In the rows, zero is written as 128.
One turn moves every row onto another: examples first, then more rows asked
lep: [136 133 136 145 134 116 129 158 169 141 141 107 153 171 147 124 125 147
 133 104 150  91 139 140 148 124 113 153 143 113 133 141 106 119 156 146
 160 141 117 155 139 113 151 171 129 153 138 126 156 122 115 138 146]
Tup: [137  91 113 139 116  99 166 119 157 148 132 133 133 171 125 103 107 117
 117 116 119  89 110 158 130 135 115 140 137 123 116 154 118 139  98 117
 131 101 139 120 115 150 117 116 138 120 141 147 122 136 141 113 112]
besu: [160  91 124 131 120 116 158 128 158 162 129 139 141 172 133 109 105 135
 114 138 129 117 105 155 149 135 127 139 137 132 107 153 134 141 122 102
 142 121 118 147 108 165 130 125 124 117 139 165 131 141 142 102 116]
gume: [122  95 106 146 110 121 126 147 156 127 146  97 134 174 101 106 109 170
 141 141 129 123 131 121 122 128 124 130 125 115 101 142 133 154  86 151
 149 124 141 131 150 108 104 147 121 108 142 112 120 135 148 135 135]
Lus: [ 91 128 109 148 151 122  78  91 121 143 111 123 115 106 126 150 116 141
 121 141 103 148 155 131 137 137 144 114 131 122 166 131 138 141  91 131
 117 132 125 105 101 159 126 115 142 122 129 122 117 112 100 134 166]
Kozi: [120 148 122 132 121 121 146 133 167 127 172  94 157 178 121  95 119 136
 122 109 165  92 103 151 133 110 117 127 130 128 110 140 122 119 140 135
 165 110 136 126 146 127 135 148 114 153 125 124 140 134 142 128 117]
nif: [117 170 145 111 110 127 122 147 120 105 140 122 123 158 145 125 153 110
 107 127 120 158 104 116 156 128 141 141 142 129  93 123 116 135 149 107
 105 102 134 109 109 108 111 109 146 128 100 132  87 130 133 128 142]
Lag: [103 130 129 132 152 124  72 119 136 136 110 137 102 119 140 152 127 145
 107 126  96 146 142 125 154 139 138 137 143 121 153 131 130 135 120 126
  99 133 124 104 102 141 127 121 144 133 116 121 102 105 101 140 185]
Bote: [158 100 135 130 125 122 151 120 146 175 127 137 138 172 122 122 121 137
 116 136 139 128 109 152 159 138 125 135 127 128 114 154 130 143 126  93
 157 128 112 154 104 175 140 136 123 119 134 170 126 130 139 102 122]
gov: [127 172 132 143 154 125 130  87 133  94 100 129 115  97 127 157 130  76
 109 130 137 117 127 144 142 119 160 109 134 143 147 132 156 121 145 107
 123 106 110 151 124 146 143 126 143 149 144 138 141 121 124 127 139]
sitaf: [142  73  98 128  91 110 125 122 150 153 131 124 121 137 132 139 120 181
 128 157 128 114 118 133 139 134 118 111 100 125 112 141 129 141 117 127
 145 143 130 137 143  97 124 157 139 118 122 105 141 121 142 163 122]
fen: [109 173 137 126 110 141 112 157  90 149 143 103 138 143 133  93 112 100
 130 117 130 135 168 122 130 124 116 127 148 129 114 110 108 124 103 159
 125 119 141  98 124 139 122  98 138 122 138 132 100 136 137  91 135]
kosas: [122 176 132 132 156 122 129  84 127  90 109 117 117 102 116 145 130  71
 108 114 142 112 127 140 136 125 160 125 137 135 139 137 152 129 149 112
 133 110 109 151 117 141 135 124 121 155 153 141 141 117 122 124 151]
miten: [ 93 175 130 147  77 123 121 107 129 120 129 132 127 123 141 116 114  94
 139 118 128 106 159 109 108 123 138 127 134 131 109 105 110 131 110 155
 125  96 154 117 108 108 131 109 137 125 120  96 119 122 155 120 132]
Buvus: [138 113 125 163 128 134 124 153 127 142 109 113 130 121 140 134 116 133
 132 112 131  92 187 116 135 144 113 150 137 115 134 116 102 139 122 160
 149 162 101 166 121 122 149 158 145 120 147 128 165 120 112 137 143]
Laku: [123 165 128 116  93 133 136 132  97 103 144 102 123 133 123 115 146  91
 119 133 137 153 123 119 131 129 131 120 129 138  83 112 127 151 124 125
 127  97 131 114 117 103 113  91 136 117 117 128  99 141 161 113 115]
pido: [119 147 112 118 153 145  80 132  97 100 149  76 124 108 113 137 130 124
 100 108 129 150 146 128 132 122 139 103 130 130 132 115 150 129 116 141
 138 164 105 123 128  97 113 140 127 151 141 117 140 135  92 145 136]
dodal: [128 156 122 116 154 150  77 138  99  90 151  96 124 111 122 140 128 121
 103 122 146 156 145 127 140 124 137 104 139 131 138 114 157 130 116 130
 140 160  93 128 129 106 116 150 119 150 131 125 139 138  84 142 130]
ziru: [128 163 136 105 129 154  88 133 118 100 142 123 123 126 134 132 126 131
 116 142 132 167 146 132 135 116 150 115 137 139 127 106 165 126 121 118
 136 172  93 156  99 115 118 152 119 135 138 120 150 130  75 119 125]
Roluf: [138 129 145 128 144 148 122 141 108 160 122  95 129 140 112 134 127 130
 116 154 171 148 123 125 161 132 131 135 123 119 113 141 130 149 159 106
 159 138 104 157 134 175 165 137 123 129 118 153 128 120 157 125 150]
Sabe: [135 175 144 126 102 132 116 168 107 146 143 113 127 120 139 120 116 127
 147 121 126 126 157 144 154 122 126 101 126 122 133 110 131 105 119 177
 106 135 142 107 159 142 127 106 139 111 141 132  97 113 142 102 140]
Vok: [132 172 137 136 129 123 132  98 135 114 107 130 108  76 134 163 127 103
 125 131 135 112 124 166 158 124 151  94 114 140 149 130 154 104 148 131
 110 130 115 158 141 143 142 120 142 132 137 140 121 118 122 124 136]
ruro: [108 165 128 139  64 133 128 106 143 116 131 170 135 132 152 118 110 109
 143 133 119 130 157 126 107 123 150 123 127 143 107  96 142 126 110 143
 121 128 141 141  84 114 118 124 128 118 129 108 128 128 121 107 117]
nol: [ 93 124 116 136 153 123  93  68 108 147 108 127 114 103 115 133 111 131
 116 144 104 143 155 138 124 135 148 108 127 123 152 140 137 134  88 127
 114 136 133 110 100 159 125 114 134 126 133 121 119 117 116 128 162]
gupa: [134  85 103 138  96 106 133 136 165 140 141 117 125 146 121 129 118 185
 132 162 124 113 123 138 141 134 122 120 106 120 105 140 131 148 107 140
 145 139 139 137 146 104 117 148 136 101 124 107 138 117 146 159 122]
tupog: [134 133 134 145 126 123 130 156 177 134 158 112 151 181 148 113 114 146
 124 106 156  90 116 142 146 119 118 154 138 112 120 139 104 113 148 148
 160 136 130 146 143 126 146 163 123 152 125 129 145 125 118 144 136]
kat: [124  96 107 129 101 124 132  81 126 156 118 123 121 110 160 143 128 138
 101 156 127 120 123 134 129 137 113 122 121 134 114 128 112 139 145 100
 139 133 114 124  93 117 149 137 144 137  92 110 158 129 133 169 111]

besu moves to gupa
nol moves to pido
ruro moves to Sabe
Where do these go?
ziru moves to Vok
sitaf moves to lep
gume moves to Kozi
Roluf moves to kat
Laku moves to miten
dodal moves to gov

One turn moves every row onto another: examples first, then more rows asked
muti: [ 87 128 149 146 125 145 112 110 143 137 156 124]
Noso: [133  93  96 167 127 132 112 138 127 124 156 133]
Kaz: [134 153 122 125 120 122 104 102 166 126 149 125]
sugo: [127 147 146 144 129 141 103 127 144  83 110 125]
Gilo: [151  96 149 117 102 121 158 119 119 130 122 142]
Petil: [103  78 136 153 142 141 139 103 137 141 129 105]
zut: [128 140 117 172  93 140 144 141 127 122 138 135]
masaf: [141 168 128 148 138 150 127 145 121 136 124 109]
lon: [132 102 146 135 143 147 119 132  82 144 123 137]
bigu: [111 127 139 118 144 146 137 137 126 143 152  86]
sokes: [169 133 127 135 153 128 113 104 146 135 107  97]
subuz: [118 122 156 147  98 136 160 105 144 135 119 106]
Sig: [120  93 142 128 126 137 165 127 112 145 106 141]
gero: [167 134 118 116 121 129 139 111  97 115 122 142]
geg: [ 98 126 113 154 155 144  97 110 145 137 143 133]
tisob: [147 107 109 115 130 119 121 125 141 121 168 100]
mobo: [156 111 107 118 145 123 112 133 111 152 108 139]
kem: [109  96 115 125 120 137 160 122 101 141 124 144]
duge: [ 96 125 159 132 138 142 104 137 149 107 114 111]
vup: [135 155 125 151 149 142  88 105 141 119 145 129]
Gapev: [170 105 127 132 145 126 123 131 114 142  97 147]
nube: [139 108 132 184 153 146 109 113 125 136 106 122]
tib: [109 107 111 137 148 131 100 123 157  90 117 128]
Repor: [140 112 146 103  92 119 142 127 114 144 129 131]
zuzu: [104 145 126 140 108 136 133  93 152 113 158 133]
deto: [112 121 133 109 125 121 109 124 170  97 122 111]
larim: [164 118 121 144 104 116 140  89 152 108 128 117]
dubor: [ 99 119 130 149 117 140 125 118 148  77 122 135]
kam: [173 121 130 111 131 124 152 113 116 123 108 137]
ver: [142  85 144 134 155 142 134 124  96 139 113 138]

Kaz moves to geg
duge moves to deto
zut moves to masaf
Where do these go?
lon moves to Repor
Gapev moves to Sig
sokes moves to Petil

One turn moves every row onto another: examples first, then more rows asked
gevun: [133 109 127 156 136 105  99 183 120 113 117 103 121 152 112 112 116 145
 155  91 161 154 112 148 155 141 159]
Mune: [ 87 130 161 161 117 115 133 137 114 132 126 110 174 148 114  94  99 114
 117  45 174 136  83 161 133  84 146]
vodes: [120  92 115 194 126 124 134 128 129 146  77 111 176 117 122  93 125 149
 146 104 139 106  92 200 130 126 108]
fudip: [113 122 149 151 123 111 116 139 122 138 114 102 174 161 109  87 102 106
 131  46 165 114  73 147 130  93 166]
fid: [128 102 129 146 138  88 106 174 121 106 120  98 113 150 110 104 116 135
 149  93 161 140 114 150 155 143 162]
Lema: [104 109 123 142 151 154 140  88 130 128 119  50 177 141  96 111 117 145
 149 122 143 130 106 176 131 132 154]
Tatun: [112  81 119 179 127  96 142 116 131 134  82 107 162 115 122  80 122 133
 137 107 145  87  95 198 131 131 114]
ves: [124  82 114 179 130 103 134 122 134 140  77 105 165 120 119  81 123 134
 146 106 139  84  92 193 132 132 120]
Kib: [100 106 142 152 129  86 124 171 113  99 135 108 112 136 116 112 110 142
 133  95 172 159 123 166 158 136 143]
bofas: [ 95 126 134 203 183 100 134 138  90 146 130 101 157 128  99  93 122 139
 122  98 114 127 116 140 193 121 164]
biri: [111 102 137 144 135  78 120 170 119  99 129 103 108 143 113 105 112 134
 138  96 168 144 120 158 157 141 154]
razit: [ 97 123 131 201 181 100 132 139  92 146 131 100 157 130  96  90 123 139
 122  99 113 122 115 137 193 123 166]
gema: [ 97 125 134 203 183 101 133 139  91 147 129 102 157 128  98  94 121 139
 121 100 115 126 115 138 194 120 166]
Mel: [107  91 121 192 124 115 144 125 125 141  82 115 172 109 124  92 122 147
 138 107 144 110  97 205 131 123 103]
Gos: [104  86 122 185 122 102 149 117 130 135  86 112 166 109 123  86 120 139
 133 107 146  99 100 206 131 124 104]
kogu: [ 96 125 134 200 182  97 135 136  91 144 130  99 155 128  97  90 121 137
 121 100 114 125 115 139 194 122 167]
tigi: [101 107 121 139 151 148 143  85 131 123 121  49 174 139  95 108 117 141
 148 123 144 126 107 176 131 135 154]
peb: [ 92 126 134 202 181  99 136 138  90 143 131  99 156 126  99  92 124 139
 119 100 117 125 115 140 193 121 165]
bof: [ 88 122 160 152 119 102 135 129 118 126 126 109 171 149 111  88  99 106
 116  49 175 123  82 158 133  88 153]
let: [106 114 138 164 129 105 119 179 111 106 130 112 119 137 118 120 113 151
 141  92 169 173 121 166 158 133 142]
muz: [122 114 131 166 130 113 108 185 115 114 120 109 125 145 116 121 115 154
 151  90 164 171 116 159 156 134 149]
Zez: [ 94 124 134 200 183  99 137 137  89 143 132 100 156 127  96  91 122 139
 120 100 114 125 117 140 194 121 164]
Velat: [100 113 123 146 150 158 141  90 129 127 122  51 178 138  98 114 117 150
 146 123 144 135 107 180 133 129 149]
gase: [ 94 108 125 137 151 146 146  85 131 122 124  50 171 137  98 109 117 140
 140 124 145 127 110 179 132 131 151]
toze: [ 94 112 127 145 148 157 146  86 128 125 124  53 177 134  96 114 116 147
 143 122 145 136 110 182 131 129 144]
Kop: [ 99 132 156 166 116 128 125 142 114 139 119 110 182 152 113 100 103 119
 127  42 172 139  79 156 132  83 149]
fal: [128  88 110 189 129 115 129 127 132 145  74 107 172 121 120  88 124 143
 149 104 136  95  89 192 131 130 118]
Fug: [111 131 150 161 120 125 116 143 120 143 114 105 182 159 110  95 103 115
 133  44 166 129  73 149 133  88 159]
Nimu: [100 120 155 147 123  99 128 132 120 129 122 102 168 156 108  84 100 100
 121  49 169 110  79 149 132  94 162]
dafe: [ 91 110 129 141 149 149 150  85 127 123 127  52 174 136  99 111 115 146
 140 124 147 133 112 183 132 130 146]

Nimu moves to bof
Zez moves to peb
Where do these go?
ves moves to Tatun
Velat moves to Lema
muz moves to gevun

One turn moves every row onto another: examples first, then more rows asked
Sotaf: [144 159 156  98 143 141 120  98 124 117 142 115 147 137 130 163 140 111
 113 155 127 117  80 138 153 103  99 110 163 126 125 106 132]
banif: [153 125 144 115 109 111 139 128 127 143 121 120 145  99 153 106 175  96
 114 146 153 142 115 113 124 118 109 131 128 140 128 177 104]
Nek: [154 118 146 127 150 108 121 101 125  91 134 140 133  79 102 142 130 103
 161 111 126 126 110 161 156 146 121 102 115 119 127 108 128]
Totu: [143 119 131 117 125 144 138 147 130 130 151 113 104 133 100 137  81 115
 113 149 160 119  89 119 105 131 108 145 131 139 164 104 138]
Dapab: [150 124 139 122 109 110 134 136 129 142 122 121 142  98 152 103 175 103
 121 141 154 141 124 109 124 116 113 136 127 144 125 178 104]
lobu: [132 123 135 111 122 146 152 135 126 134 140 119 103 160 116 149  97 115
 105 147 150 124  72 107  89 130 124 129 132 123 144 113 147]
guleb: [146 155 111 123 121 100 124  98 125 117 119 150 165 151 132 128  90  87
 119 108 139 102 144 123 134 147 115 118 132  99 152 153 163]
fek: [154 126 139 125 106 109 134 138 124 151 122 119 140 102 151 104 180 109
 117 144 151 141 130 112 117 126 115 139 131 142 127 171 105]
taguk: [123 140 136 113 153 152 122 105 140  87 134 124 141 138 145 158 134 130
 134 136 135 120  83 115 158  84 103 116 136 139 102 126 115]
sopil: [124 137 121 129 117 141 139 158 127 136 133 116 106 166 111 150 106 134
 128 128 142 126  85  98  93 121 146 140 127 120 127 126 154]
Kegi: [144 139  99 145 121 106 124 110 122 125 115 156 147 156 135 120  98 117
 123 110 142 100 169 113 120 162 118 128 128 112 147 144 159]
zok: [122 121 124 140 153 158 124 119 133 102 128 128 114 146 144 144 147 169
 136 142 139 116 120 105 135 109 106 130 136 153 104 109 110]
gon: [140 134 109 123 128 111 138  86 127 110 115 160 155 157 146 126  89  93
 113 111 146 104 141 113 125 151 109 110 123 108 143 153 152]
fefu: [130 155 121 123 114 131 119 170 136 126 144 108 125 144  96 149  92 114
 137 122 143 125  82 115 119 105 140 148 126 118 138 132 158]
pavon: [152 173 147 123 131 131 100 131 115 143 140 109 142 137 111 158 157 144
 125 151 120 114 115 140 146 116 117 133 173 125 131  96 142]
lizub: [159 131 142 119 106 107 131 137 123 153 124 116 144  96 144 105 178 101
 116 146 150 140 125 117 124 122 110 138 136 141 135 170 107]
modob: [140 129  97 138 129 110 126 102 132 103 116 158 150 146 141 116  86 107
 127 108 151  99 160 113 132 150 106 126 115 117 146 152 146]
riva: [138 124 141 136 145 110 132 105 118 103 115 149 125 116 120 152 156 127
 163 101 109 129 109 138 132 151 152  95 113 104  95 119 142]
rut: [130 128 119 122 124 142 124 159 143 109 150 110 117 126 101 138  76 111
 135 131 159 122  83 115 125 105 115 151 115 138 150 126 138]
Dapa: [153  96 145 134 154 116 136  95 118 101 129 148 110  91 113 136 138 123
 151 122 130 122 124 150 132 167 116 103 117 127 126  92 123]
Vetev: [152 119 155 128 144 109 139  93 106 120 122 147 116 111 115 151 156 121
 143 122 113 125 112 151 122 172 138  93 131 108 118  96 141]
Ges: [155 145 110 132 121 101 123 101 119 130 123 152 153 145 127 120  92 100
 113 120 144  98 162 127 126 163 107 125 139 108 165 136 159]
tus: [148 133 138 142 140 102 110 124 121 105 125 138 130  93 100 144 148 126
 175 100 117 127 125 152 150 147 143 112 118 112 113 112 141]
laved: [145 140 128 146 143 143  99 140 123 128 139 117 119 126 116 139 148 170
 139 150 136 108 140 126 145 121 104 146 155 152 130  89 120]
kamel: [156 135 145 115 106 106 135 133 124 151 122 117 148 101 149 109 179  96
 115 144 148 142 117 118 123 118 116 132 135 136 129 177 111]

gon moves to guleb
zok moves to taguk
Where do these go?
banif moves to kamel
tus moves to Dapa
fefu moves to Totu

